Each path below is one point turned by a fixed rotation once a step. After each direction that follows a path, write how fast that rotation turns it, in degrees a step (0 if it stays still).
Each turn is a multiple of 5 degrees from 10 to 175, or 0.
Each row of a path follows its step; steps can be skipped.
Path 1:
step 4: 17.5 12.1 -7.4 29.6 12.8 44.3 13.1 27.3 3.5 -10.5 -40.5 -22.1 23.1 -22.0
 -14.8 -14.9 30.9 32.7 -2.1 -7.9 -18.9 34.6 -6.8 29.1 -12.4 11.4 -12.1
 -38.4 -12.5 7.1 -16.7 -32.3 7.4 -26.1 -32.2 -11.3 9.8 -10.9 17.7 -13.7
 -10.7 15.9 -22.5 15.6 2.2 28.4 -15.7 0.0 53.6 8.0 14.8 31.0 -6.5 -6.5
 -28.7
step 17: 11.1 2.7 -0.2 7.1 -5.7 10.7 -24.4 26.3 66.8 10.5 -11.9 11.1 -13.0 5.9
 10.6 -14.9 0.4 -57.4 -23.9 -21.1 -27.9 5.0 -30.2 16.4 10.8 -1.2 -30.8
 -24.6 16.2 27.9 -23.1 -16.1 16.7 6.4 -10.5 -28.6 -37.2 14.2 4.7 13.9
 11.6 -9.2 -6.5 10.5 41.4 -7.7 -2.3 8.9 31.6 38.7 34.4 -9.7 4.1 0.6 -8.1
step 19: 13.9 16.5 -27.8 14.8 15.6 28.6 -2.7 17.0 17.6 0.9 -41.1 -17.3 12.6 -31.1
 10.5 1.0 26.5 16.4 21.9 -2.4 -3.1 5.3 8.0 21.0 -1.6 -2.9 -3.0 -24.1
 11.9 27.7 -14.4 -14.0 5.3 -8.4 12.8 -7.7 -6.9 5.9 21.6 -14.1 -45.5
 -19.3 5.0 13.5 -32.0 -3.0 -53.8 -49.8 50.9 26.1 34.5 -26.5 12.6 12.6
 -9.3
step 25: 39.1 -12.7 -19.2 27.2 -4.2 20.4 -22.0 29.6 13.2 3.2 -22.6 -6.2 25.9
 -39.0 -30.6 -8.5 11.6 -17.1 -19.8 -22.3 -14.4 8.1 -34.7 19.2 -10.2 10.1
 -19.7 4.7 -44.7 10.4 -18.3 9.9 16.2 -39.2 -40.1 19.9 7.3 -7.2 9.2 -26.0
 -12.3 14.2 -7.0 23.0 37.9 12.0 -21.2 6.9 6.8 20.9 30.7 19.5 4.1 11.2
 -38.9
step 27: 12.0 26.3 -14.5 47.2 -6.0 22.6 22.4 -10.5 -1.2 -32.2 -20.6 -10.4 -25.1
 18.8 -4.0 -15.3 32.8 -11.2 7.7 -34.3 29.9 0.3 -31.8 13.3 -26.2 18.8 2.9
 -12.5 -11.6 -15.5 -4.7 -7.7 -17.6 -34.1 0.9 5.7 11.4 -2.7 31.7 30.9 0.5
 34.4 -9.0 -15.7 -24.1 7.9 -20.1 -19.4 31.3 13.6 23.3 -18.6 55.6 16.0
 -22.4
step 29: -17.5 9.1 42.1 21.7 9.1 -9.6 -27.3 5.8 19.8 -31.2 -27.8 -13.0 -5.2 7.2
 -15.5 -44.1 26.0 -28.8 -11.2 -10.1 -26.7 5.1 -22.3 -1.7 20.0 16.5 -42.8
 -26.8 2.5 -5.7 -26.5 -15.4 -1.4 -27.2 -10.6 -13.7 -18.5 6.2 5.0 21.6
 7.2 -38.7 -25.3 0.7 22.6 2.9 -41.4 37.1 -1.5 9.0 6.7 26.0 39.5 20.7
 -2.9
step 30: 7.7 4.7 -14.5 5.8 -15.0 -1.5 -14.1 -8.2 11.8 7.0 -22.0 -22.9 -18.1 34.0
 -18.1 2.3 15.9 10.2 -19.7 -11.3 11.7 -12.1 -5.3 -2.9 -34.5 23.1 -9.2
 3.2 -9.4 17.5 -61.3 -25.7 10.6 1.0 -9.1 47.9 -17.6 12.5 13.6 29.6 16.2
 -7.1 -41.2 -28.8 -30.3 4.6 -47.9 16.0 39.0 12.0 18.6 -10.7 -3.5 22.2
 -37.7
Directions:
8.7 1.4 3.1 5.6 -7.4 -1.5 -3.6 -6.8 -9.7 -0.1 -10.7 6.5 7.1 5.2 1.4
 -11.1 10.9 -1.6 -3.1 4.5 -1.4 -3.2 -0.7 -6.5 -4.1 9.0 -4.4 -4.0 -0.9
 -6.5 2.4 -0.6 -6.0 -9.1 -2.7 0.8 1.1 3.6 0.7 -0.5 1.2 12.2 -5.2 -1.1
 12.3 -8.9 4.8 -4.9 3.9 -3.7 -9.7 4.1 4.3 -15.0 1.6
155
-18.2 1.3 0.5 -1.4 3.8 0.5 -2.6 -7.5 0.9 8.2 2.8 2.0 2.5 -4.7 -2.7 -1.2
 1.7 -5.9 -2.6 10.7 5.2 -8.1 -2.5 1.4 -0.4 -1.7 -3.2 3.0 0.5 -6.0 -14.8
 -3.6 -12.7 1.4 -0.2 -3.3 3.7 -4.5 7.1 -1.7 -8.8 -3.9 -7.7 2.0 -2.0 2.5
 -5.2 -3.5 -2.7 13.6 -13.7 -8.1 -4.9 -4.8 -4.2
35
-1.7 8.7 -1.6 -4.7 9.6 9.1 -1.6 0.4 -6.8 -2.9 4.7 -2.2 -9.0 -6.5 3.1
 -2.3 -4.0 3.6 2.2 -0.4 10.0 1.3 10.1 -8.8 -6.0 -3.5 8.3 -3.9 -7.8 -11.1
 -2.8 1.8 3.0 -3.9 1.3 -1.7 -10.5 2.8 10.9 -4.3 1.7 6.6 5.4 -2.0 -8.3
 -9.2 -0.9 -7.4 13.8 1.5 -3.0 -1.7 4.8 2.5 10.3
90
5.2 4.1 1.8 5.1 -6.1 -3.6 -0.3 2.4 -4.7 -1.8 -7.0 1.5 0.0 4.5 7.9 11.5
 -7.1 -3.7 20.2 4.7 11.0 -2.7 -2.7 1.8 -2.3 -7.9 3.1 2.6 5.4 0.6 4.1
 -4.9 -5.2 1.1 -1.3 1.9 -2.7 -7.4 -9.0 4.2 -7.0 5.1 -1.8 -3.0 0.4 4.1
 -9.0 -12.8 -5.3 0.3 1.4 -9.8 11.0 -1.6 7.4
85
1.3 7.9 -1.4 -5.7 -3.4 9.5 1.6 4.3 2.7 9.0 1.8 -0.8 -9.8 -4.9 -3.7 8.7
 -3.3 -0.5 5.4 -10.9 -6.7 0.8 -18.6 1.8 2.4 1.9 3.9 -0.5 4.3 -1.4 2.1
 -2.8 -8.7 -11.1 -3.1 -7.5 -0.3 -3.8 -0.3 -8.8 7.6 16.5 4.2 5.4 -1.8 2.4
 -1.3 7.4 -2.9 -1.4 -8.7 1.5 -2.7 -4.2 -2.8
35
1.4 -2.1 -7.6 -4.1 12.0 3.0 7.8 9.0 -0.3 -7.2 1.0 4.1 1.2 -7.1 9.7 -0.2
 1.4 2.6 -3.5 -3.0 7.8 11.2 1.7 11.5 -7.0 1.3 1.7 -6.3 3.7 8.6 -10.3
 -4.2 -5.2 -1.4 -3.1 -1.2 7.3 -2.6 -1.7 2.8 -10.9 5.4 0.9 6.5 6.9 -9.9
 3.4 -6.4 -9.9 -3.8 2.0 6.7 -9.3 -5.9 5.0
20
3.6 -5.9 1.9 -0.3 3.3 1.8 3.5 2.9 5.4 -3.8 0.9 7.6 2.1 2.8 12.0 15.3
 15.0 4.6 1.7 3.5 -0.5 4.5 4.1 -4.5 5.2 1.8 -4.3 0.5 -3.5 -3.5 -3.2 5.2
 10.6 -4.2 2.5 -4.7 -0.1 -16.7 7.0 4.9 -6.4 1.1 6.7 1.1 -0.2 8.0 2.5
 12.8 5.5 1.5 -8.4 -4.6 6.0 -7.0 -1.4
90
Path 2:
step 0: 22.8 23.6 -9.2 7.1 9.0 -7.2 -0.4 4.7 0.9 -15.4 39.1 18.1 -26.0 1.6 -1.8
 -12.4 26.3 -18.7 -23.5 6.2 -26.8 -1.1 -3.0 -56.8 -7.1 3.3 -18.7 2.1
 -37.2 -23.5 42.6 -3.1 -52.3 -26.9 18.0 18.9 11.4 4.7 -1.3 -27.1 -4.8
 -5.9 -18.1 20.1 16.1 -27.0 0.2 21.6 19.2 29.7 22.3 -8.8 2.7 -4.1 -33.8
step 8: 0.2 1.9 10.8 -6.8 -26.9 -14.9 -5.4 5.6 -27.3 -10.6 20.1 -30.0 -4.5 -30.7
 34.7 -33.0 -20.5 18.4 35.6 -33.6 -24.2 -27.9 -4.6 -17.1 -12.2 17.0 61.3
 1.0 0.9 23.8 8.3 -21.3 14.8 -23.0 36.4 -9.6 8.7 -2.4 17.3 -3.2 21.9
 -1.4 -5.1 22.7 33.8 -6.5 21.0 -8.9 0.4 6.3 -18.3 -19.4 4.6 -36.6 13.8
step 11: 34.0 30.7 7.1 -6.1 -6.5 35.9 13.6 12.7 8.6 -9.3 15.0 18.6 -21.5 17.7 2.3
 25.2 18.8 -10.7 -21.6 10.8 -8.4 -22.0 5.4 14.3 -24.7 3.0 5.6 -33.7
 -26.7 -24.4 42.8 -17.5 -32.7 -36.5 43.2 19.2 -8.7 15.2 -33.8 21.6 -4.9
 -8.8 1.7 10.9 -4.0 -21.7 -16.7 39.7 -6.7 -6.3 -4.1 -31.3 31.2 6.0 -1.4
step 14: -24.6 -10.1 41.2 22.9 16.9 -6.9 8.9 46.2 -8.4 13.1 20.2 -55.9 -0.5 31.8
 -2.8 -24.9 21.2 17.7 9.3 -7.9 -13.0 -0.2 -4.3 -5.4 -30.8 -2.2 -13.5
 18.4 1.3 -5.0 -4.9 -18.6 28.6 8.4 7.3 -0.5 17.3 -2.5 4.1 10.7 -4.6 7.0
 -37.8 -30.1 26.2 9.2 13.8 50.8 -14.9 -8.2 -17.4 -33.3 -32.7 -13.0 -6.8
step 17: -5.5 16.3 17.2 -47.9 12.2 -10.0 11.1 11.2 -22.9 -13.8 11.3 1.5 -22.5
 -65.6 -15.7 -15.4 5.3 -6.6 -19.4 -11.9 -15.6 -50.4 1.0 -4.7 -3.5 12.2
 19.1 -6.7 20.2 -27.4 15.3 -28.4 19.8 -30.5 17.8 5.4 -9.7 12.7 -17.5 7.4
 29.3 -25.0 -2.9 -13.9 -2.0 11.8 13.9 25.8 22.4 38.3 7.0 37.1 12.4 13.8
 5.5
step 30: -9.9 21.0 30.5 -1.6 32.4 -24.2 9.0 11.5 10.0 -6.0 21.4 -31.4 -26.3 -35.6
 27.3 10.5 -19.1 12.9 1.2 -7.0 -23.4 -7.8 4.7 -12.6 -36.0 -43.7 2.6 -2.0
 -26.5 -21.8 -10.4 -16.2 1.2 -34.9 -30.6 24.3 17.5 -27.3 3.7 -12.4 -34.7
 17.6 -47.9 4.0 21.4 1.2 -17.1 18.9 -22.9 6.8 8.0 -29.5 -3.8 5.1 7.3
step 31: -1.3 6.8 0.9 -7.8 13.1 0.4 3.9 5.8 3.2 -5.8 14.2 4.5 8.5 18.7 17.7 1.4
 -22.2 20.0 -9.6 -8.3 -6.5 -15.2 -9.9 -38.9 -35.6 -32.6 -8.6 -0.4 -45.3
 -18.2 -12.4 -40.7 -21.0 6.0 61.9 -13.5 12.2 -10.0 10.1 -2.1 11.6 22.8
 24.0 -3.3 2.5 -20.7 49.3 -6.4 -18.9 33.2 -19.3 -33.9 16.1 -31.2 7.4
Directions:
-3.8 -1.7 3.5 -3.8 -4.3 2.6 -4.6 -14.3 -4.0 -8.6 4.7 -0.3 -0.2 -11.1 8.6
 0.0 3.4 -5.6 -1.0 -2.7 9.7 -7.1 -7.5 5.2 -4.3 3.2 1.0 -4.3 -12.6 5.3
 0.7 12.8 -2.9 -4.0 -3.0 -0.5 7.4 -3.9 -8.3 -5.8 -2.6 -2.9 3.1 -9.5 10.2
 3.4 -0.9 -5.4 -7.6 13.6 2.9 -4.4 0.8 -5.9 0.9
35
-5.8 -2.9 -5.5 5.4 8.6 4.7 1.7 -3.6 -2.0 15.2 10.6 0.2 7.2 2.5 1.4 -1.7
 -1.4 -5.1 7.5 -1.1 3.8 7.1 -13.6 6.4 -4.1 -6.1 3.0 4.6 -13.8 -0.3 13.6
 -10.0 -9.6 -2.2 -3.1 3.9 0.9 -1.9 -3.8 -3.5 5.3 -1.5 2.6 5.0 -3.6 -2.7
 4.2 4.1 -7.7 -6.2 2.5 5.3 3.4 8.0 4.6
35
-1.8 -0.6 -0.6 2.6 -3.7 -11.0 -3.2 4.6 -6.3 10.3 -0.8 -4.5 1.1 6.1 2.0
 -18.0 -1.7 -0.1 8.5 -8.1 5.4 3.9 -5.4 -7.2 -12.9 -2.7 -2.8 -9.7 -2.4
 -3.9 -3.7 2.7 2.2 10.7 -0.3 6.7 -6.9 10.0 -1.3 1.4 -8.0 1.2 4.6 7.1 4.4
 1.4 2.8 -9.9 1.1 4.4 -5.5 -5.3 -2.5 -7.8 -6.4
60
-4.5 -2.9 5.8 -1.1 -0.1 4.0 3.1 -7.6 -0.7 -5.1 5.4 -5.1 1.8 13.3 -15.9
 2.5 -2.3 10.5 -1.5 8.6 10.5 -2.4 -4.9 2.0 7.6 -0.7 -0.3 -2.8 -10.9 -3.2
 -0.6 -1.4 10.8 0.9 4.7 2.5 -7.0 -6.6 2.6 5.0 -5.9 -2.0 13.0 -0.5 3.0
 3.9 -7.8 3.7 0.7 -8.5 -3.5 -4.3 10.2 -6.9 -4.8
85
-1.6 -2.4 -8.3 10.2 -6.0 10.2 10.5 -6.9 -2.7 6.6 -10.7 -2.9 0.7 -6.2 1.5
 12.0 -1.2 2.4 7.0 -2.1 -2.4 -9.2 -4.9 -2.9 -5.2 -1.1 2.2 -11.7 10.7 8.1
 -0.9 -3.4 -5.4 -4.5 1.0 -6.1 -11.6 -4.0 4.4 3.1 2.0 -0.6 10.1 8.1 0.3
 5.8 2.2 4.0 1.1 9.1 -6.2 0.8 4.4 -4.5 4.1
155
-0.4 -7.2 -1.0 0.5 -0.2 8.1 -9.0 -4.1 0.7 5.1 -0.5 -6.4 0.4 8.8 -0.4 0.7
 1.8 6.7 2.7 -17.4 -7.7 3.1 3.6 -4.5 -7.7 -11.9 -1.3 12.3 -0.6 3.6 -8.9
 2.4 0.4 -10.8 3.8 -6.5 10.8 0.7 6.4 6.2 -2.4 5.0 5.5 -12.1 5.4 -1.4
 -3.6 -6.2 -1.3 -2.3 -7.8 2.0 5.0 4.6 2.5
65
-5.0 6.6 9.9 11.5 -4.5 -5.5 3.2 6.6 -11.1 1.7 -4.4 -0.8 -12.0 -1.9 -4.7
 -1.0 0.3 0.0 -5.7 4.8 -6.6 -2.1 -5.7 -9.4 4.3 0.4 0.9 3.6 1.0 1.3 7.3
 8.2 -4.3 2.6 -9.4 -8.2 13.0 -2.6 -4.8 -3.8 2.5 7.0 12.1 2.0 2.4 -0.7
 6.0 -2.4 -5.8 -13.6 -6.3 0.5 1.2 -5.6 4.2
175
